Small tables with named rows and columns. After each table, cells are looked up by row and column.

fol:
|  | rupipa | sufodor | viv | nad | lovi | losafaf | ziv |
|---|---|---|---|---|---|---|---|
| kubid | 92 | 111 | 175 | 222 | 156 | 83 | 76 |
| mas | 98 | 62 | 121 | 194 | 107 | 75 | 74 |
| vevebo | 65 | 153 | 80 | 170 | 122 | 60 | 56 |
| bubef | 101 | 152 | 52 | 50 | 85 | 108 | 92 |
| finipiv | 68 | 73 | 52 | 158 | 94 | 85 | 58 |
| pom | 144 | 68 | 187 | 146 | 106 | 104 | 113 |
| nom | 60 | 154 | 57 | 154 | 111 | 59 | 53 |
| rin | 96 | 117 | 1 | 10 | 56 | 126 | 95 |
| salefon | 121 | 93 | 69 | 46 | 72 | 129 | 107 |
| bitu | 111 | 121 | 162 | 148 | 129 | 102 | 95 |
| zek | 94 | 160 | 84 | 86 | 102 | 94 | 88 |

finipiv, ziv: 58
zek, losafaf: 94
salefon, ziv: 107
rin, viv: 1
vevebo, lovi: 122
kubid, nad: 222
pom, ziv: 113
vevebo, ziv: 56
rin, rupipa: 96
mas, lovi: 107
nom, lovi: 111
pom, sufodor: 68
zek, nad: 86
vevebo, losafaf: 60

Table mut
|  | gam | daz | bizas | bodapal | likele | vad | zab | zusa | zegi | lidabof |
|---|---|---|---|---|---|---|---|---|---|---|
| nupo | 0.2 | -0.2 | -0.6 | -0.1 | 0.2 | 0.6 | 0.1 | 0.3 | 0.0 | 0.1 |
| ler | 0.3 | 0.3 | -0.1 | -0.6 | -0.3 | 0.4 | 0.1 | -0.5 | 0.3 | 0.0 |
| bab | 0.2 | 0.4 | -0.1 | -0.5 | -0.4 | 0.2 | 0.0 | -0.5 | 0.3 | -0.1 |
| fafomo | -0.3 | -0.5 | 0.7 | -0.4 | 0.4 | 0.0 | 0.0 | -0.5 | 0.1 | 0.1 |
| rofuz | -0.2 | -0.1 | 0.7 | -0.4 | 0.0 | -0.3 | -0.1 | -0.7 | 0.1 | 0.0 |
| fabag | 0.3 | -0.2 | 0.2 | 0.1 | 0.1 | -0.3 | -0.5 | -0.2 | -1.0 | -0.1 |
| nived | 0.2 | -0.1 | 0.5 | -0.5 | 0.1 | 0.1 | -0.2 | -0.8 | -0.1 | 0.0 |
| zosu | -0.4 | -0.1 | -0.5 | 0.1 | -0.2 | 0.1 | 0.3 | 0.5 | 0.6 | 0.0 |
| finoviz | -0.4 | 0.0 | 0.4 | 0.1 | -0.3 | -0.8 | -0.1 | -0.3 | 0.0 | -0.3 |
| giz | 0.3 | -0.3 | 0.3 | -0.4 | 0.4 | 0.3 | -0.3 | -0.5 | -0.5 | 0.1 |
| ramure | 0.4 | 0.6 | -0.6 | 0.0 | -0.5 | 0.0 | -0.2 | 0.0 | -0.3 | -0.2 |
| sep | 0.6 | 0.5 | -0.3 | -0.4 | -0.4 | 0.2 | -0.2 | -0.5 | -0.2 | -0.1 |
| gibonir | -0.5 | -0.6 | 0.0 | 0.0 | 0.4 | 0.1 | 0.2 | 0.3 | 0.3 | 0.1 |
| guf | 0.3 | -0.1 | 0.4 | -0.6 | 0.1 | 0.2 | -0.1 | -0.8 | -0.1 | 0.1 |

finoviz, daz: 0.0
bab, zab: 0.0
guf, zegi: -0.1
finoviz, zab: -0.1
nupo, daz: -0.2
sep, zab: -0.2
giz, lidabof: 0.1

